One vector is turned by the same rotation once a tick. Each row is the vector after some number of ticks, and that number follows the row.
The counts run from 0 to 877.
[ -6  -3  26  12  -4 -14   1  12 -12   6  -2  10  -1  22 -34  -6  -1  12
 -33   7 -10  17  31 -15   0  -1  15 -11  -3  20   0  -5  17   9  15   8
   9   2   3   1  -6   3 -10 -11 -20 -12   4  -7 -12   2] : 505
[  2  -7  -3 -11   4 -16  22  24 -10   4  -4 -15   6   0  -2   5 -34 -20
   5 -14  -1   4  15  -6 -26   4  21 -13 -12 -23  -3  22  10  -4  -5   5
  24  -8  11  20   2 -22   3 -11  12  -9   1   0 -15  -2] : 359
[  0  -8 -12   7   8  -8   6  -3 -17 -12 -21   9   7   3  -9 -21   0  -6
  11   9 -28   0  21  -3  15  22 -12 -26  -1  -4  26  27   9  26  11   2
   1  -8   8  -7  17  10  -6  -4   5 -13  20   4   8  -5] : 103
[-12  -9 -15  -8   1   1   1  15 -19  15   6 -22  -8   3 -19  24 -24   8
 -22  -2   9  13   8  -7 -32  -6  11 -10  24  -8  -8   3  -3  -7  -5  17
  21  -8  24   9   2  -8 -24   2 -12 -20   0  11  -1   0] : 528
[ -3   0  15   0  -3  -3  -8   6  -4   0   9  -3   5  -1 -29  -4  -5   9
 -25  27 -14   9  21   3  14  -9  -3 -13  15   0  23 -15   9  19  23  25
  -4 -11  12  -4   0  19  -1   8 -10   5  27   4 -14   2] : 326
[  2   5  17  13 -16 -20  30  -5  -5  22 -10  -4  -6  19  -3  -8   0  -1
   9   0  -5  -1   2 -14  -8  27  27   8  -8  -7   5   4  -2   8   6  -7
  20   5  -7  14  -8 -21  23  -2   7 -22 -11  -9 -13   9] : 844
[  5   9 -14  27   3 -15  -2   7   1 -10 -15  -2   5   1  -4 -12   3 -20
  21   6 -12  -4  -8 -28  16  24  -9  38  -4   2  14  10  -4  13  24  -3
   1   6   7   3  18  -5  27   4  -8  -3  15   9   4   4] : 848
[-17   0  -5  11 -15 -26  18  -6   1  13   1 -37  -8  -8  -4   5  -3  -7
  18  -9 -26  -3 -19 -15  -5  21  -3  -4  -2 -22  24  12  -2  10  -2 -12
  24   6 -20   9 -17  -3  20  -1   0   2  12   4  -5   9] : 259
[  2  11 -26  -6 -15   2  10  -4   7  15 -15  -1 -21   2  -8  -2   9  24
  24  -2   0 -12  -6  -4  18  26  -2 -13  13 -18   6  -4 -24   6   5   5
  30  14   7  13 -12  -7   2  22  17 -14  17 -10 -14  -5] : 644
[  9 -10  19  -7   2  -4  11  13 -15  -7   4  15   1  -1  -2 -23 -21 -11
   8 -10  -7  -4  14 -31  -5  14  -9   5 -20 -15   3  21   8   5  17   2
  15  -4  21  12   9 -26  10 -10  19  -7   9 -19 -21   2] : 109
[  0  13  32  13  -5   7   4  10  -5  19   1   4   1  21 -21   6 -12   3
 -20   3   1  -4   0 -24  -4  19  21  26   8   3  -3 -22   1   9  22  12
  14  17  13  12 -12  -5  24   9   1 -17  -3 -11 -24   7] : 674
[ -1  -5  -1  15   7   5 -23  12 -12  -7 -13  -6  11  -9 -27  -5 -16 -12
 -10  10 -25   5  -1 -22  -3  13 -18  29  10  16   0   8   8  24  21   6
  -2   9  25 -11  21   5  -2   4 -25  -8  19   4   1   3] : 678
[ -7  -1 -32  23  -6 -21   4   4  -1  -6  -7 -20  -2  -9  -2  10   1 -14
  32  -4 -12   0 -28 -15  -1  19  -3   7  -9   0   7  20   6 -13  18  -1
   7   8  -7   4   6  -7  12   9 -20  16  17   9   4  -9] : 796
[ 20   4   2   8   0 -17  17  22  -6 -17  -4   6  11 -13  -1 -17 -21 -35
  14   7  -8   1  18   1  10   7   4  -2  -7  -1  10  23  18   3  20  15
  -1 -13  12   6  23 -15   8 -11  -1   8  12  -9 -23 -13] : 766
[ 10   7   8  12 -22   2  21  23 -10   4   7  -1 -12   3 -12   6 -30  10
  17 -16   1  -5  11   9   0  12  26 -22  -4  -5  -7  15  15  -5   8  10
  30   5   0  11   1 -12 -13  -4  10   5  -3 -13 -21 -12] : 233
[-10   9   2  18  -6  16   1  -9 -18   5  -7 -23  -8   9 -29   7  -2  24
 -11   9 -26  -7  -1  15   9  15  -4 -14  25   3  16  -4   1  22  15   8
   7  12  15 -13   1  25  -5  23  -6 -17  18   1   1   2] : 680
[ -1   3 -21   9  -9 -31  28  -9   3  -9 -16  15 -10  10  -4  -7  19   9
  -2  26   1   3  23   0  11  17  13 -32   2  -5  11  16 -12  15  12   9
  11 -16  -4   4  -3  -6  16  -8   0 -17  17  -7   1 -11] : 740
[ -2   1 -30   6   2 -28  -5   8  11   3 -11   6  -8   0 -22   7   4   4
 -19  11  17  15  -4 -35 -11  -3  12  11   9   2 -16  -1 -24 -11   9  15
  11  -7  12  21  -7 -10   0   2 -25 -12  13   4  -2  -9] : 166
[ -1  10 -18  31  -7 -19  26 -10   4 -17 -26  -1   3  -2  -8  -3   8 -10
  21  15 -12  -9  -5  10  17  15   5 -15  -6   7  10  11   0  12  23   2
   5   5  -7  -5  15   9  29  11 -13   0  29  -7  -1  -5] : 768
[ 10  -7 -10   4   8  -1  -6   9  -1  -7   2   8 -10   7  -3   8   2 -16
  37  10 -12   9 -11 -27  11  24   3  15 -17 -16  26  13  10   1  19  11
  15 -10   0  13  -7  -6   8  10  20  28   9  20   5 -23] : 442
[  5 -18  -1  12   6 -13  -2  16  -4   1  -1   4  -6  15  -2  -3  -4 -15
  23 -12 -14   8 -10 -40  -3  17  16   9 -22 -13   2  30   9 -14  12   2
  21  -5  -1  18 -16 -12  13   1   8  19  -6  18  -5 -23] : 441
[  1  -3  17  12   4 -12  12 -12 -15   9 -14  15   0  31  -8   7  -2  -1
 -16  22   9  15  36  -9 -12   2  38   1  15  10   1   8   7  -2  19  20
   4  -5  21   0   0   4   7   2  -2  -8 -27   7   7 -15] : 756
[ -7 -10  24 -17  -8 -14  -3 -21 -12  15   3  -8   1   4 -12 -18 -13 -10
  -7  24 -20  12  18  -5   1  18  -8   5  17 -15  37   4  15  13   8  16
  -2 -18  22 -13  -5   5   2   3  18  -1  -1  12 -10   4] : 657
[ -2   2  -8  -9 -15  -6  10 -10  -3  12 -12 -32 -10  11 -15  -3  -5   8
  12  -6 -16 -12  11  21   2  19   7 -29   9 -34  23  -5   5  19  -7   5
  25   4   0  -3 -10  12  -1   8  14 -12   8  -3  -9  -4] : 636
[-10 -22  -9   2   7 -22 -13 -14  -3  -2 -24  -9   5   1 -19  -2   8  -9
 -26  35 -19   6  16 -18  -2   2 -13 -12   7  -9  17   1   4  19   2   9
  -7   0  15  -5   3  15  14   6 -11  -4  26  12  11  -4] : 731
[ -3 -10  16   1  -8 -31  15   4  -6  21  -8  -6  -5  15 -19 -18  -6   5
   4 -19  -6   3  21 -19  -4  10  19 -16 -14 -23   1   6   5  10  -8   2
  25  12  -3  20 -17 -17   4 -14  15 -15 -14 -15 -22  -6] : 638
[  3   4  14   5  -2   6   5  16  -4 -19  18  16  -6  -7  -7 -12 -10 -11
   6  -1 -13   2   9 -13  13  13 -14   2 -18 -14  24  13  18  -7  32  13
  12 -20   7   5  -5 -11   5  -3  11  18  34   3 -27  -2] : 693
[  8   5 -22  -3  -9 -25  18  -9  14  -1 -26 -27   4 -10  -7   6 -13  -9
   9  10  -2 -14  -9  -3  -4  14   1  -7  -2 -26   2 -11 -19  16   0   4
  14  14   1  19   3 -12  31  10  -2 -20  23  -8 -17   3] : 186
[ -5   7 -19   0  -4 -11   0  17   3 -25   7  -2   3 -27 -10  -4 -10 -10
   5  11 -10   6  -7 -19  17   7 -22   1 -13  -5  12  17   4  -7  24  14
  11 -15   3   3   2 -13   9  -2 -10   7  49   0 -20  -1] : 516
[  3  -7 -18 -12 -10  -5 -16  -8   1  14  -8  16 -18   6 -26 -11  -6  12
  -8  21  10  17  23 -16  11  10  -2   4  21   3 -10   4 -14  -2  -4  25
   9  -4  28   5   6   0 -18  12   0 -14 -12  -1  -3 -13] : 830
[ 11   6  -4 -10  -7  -5  16 -10  10   2 -20 -32   5 -11  -2   0 -24 -25
  20   2  -9 -26  -6   5  -3  13   5  -1  -5 -33  10   2   3  10   9   4
  14  14  16  11   7 -15  25   8  18  -5  15  -6 -20   6] : 8
[ 20 -11 -17   5  20   9  -6 -15   8 -12 -28   9  -1   2  -7  -3   3 -13
  12  31   0  -8   3 -14  17  17  -9   7   5  -8  12  -1  -2  13  22  22
  -4   1  23   0   7  11  16  26   3  12  14  10   2 -28] : 192
[-14   8  11  29 -10 -12   3 -21 -10  25 -11 -37  -1  12 -25  13 -12   6
   5  10 -13   2  -9   3  -9  13  14   4  25   4   9  -5  11   9  18   7
   3  27   2  -8  -4  12  10  22 -22  -5  -3   6   4   4] : 223
[ -5  -2 -10  31   0 -10  -4  -5   8  -6 -19  -9  -1  -7 -22   5   4   4
   5  12 -21  -5 -22 -15   4  10 -13   9   1   5  -4  -2   2   1  22  14
   2  27   6   1   2   3  16  23 -28   9  26  -6  -4 -12] : 598
[-14  -8 -15   6 -20 -16 -13  -2   6  25  -4 -24 -13   6 -29   8  -4  22
 -17   7  -2  15  -6 -22  -7   3  -4   5  17  -5 -11 -14  -9   0  -1   8
  21  17  13   4 -17   4  -4  11 -24 -14  15  -2  -9   3] : 69
[ -4   5   0   7   4  27   0   9 -19  -2   0  15 -19   9   2   7 -27   5
  -2  -7   6  -5 -10 -19 -15  27  -9  24   5  -7  -6  11   6 -18  21  14
  23   0  44  -2   9 -19  -9  22   7  -8  -3  -3 -14  -1] : 116
[ 21  -3 -19 -10  24   2 -11  35  -1 -18  -4  22  -1  -7  -7   2 -13 -17
  12   4   5   4  12 -24   4  11   8  -1  -7  -9   8  13  -4   0  18  18
  22 -17  18  25   0  -8  -4   2  10   2  17   7  -5 -20] : 721
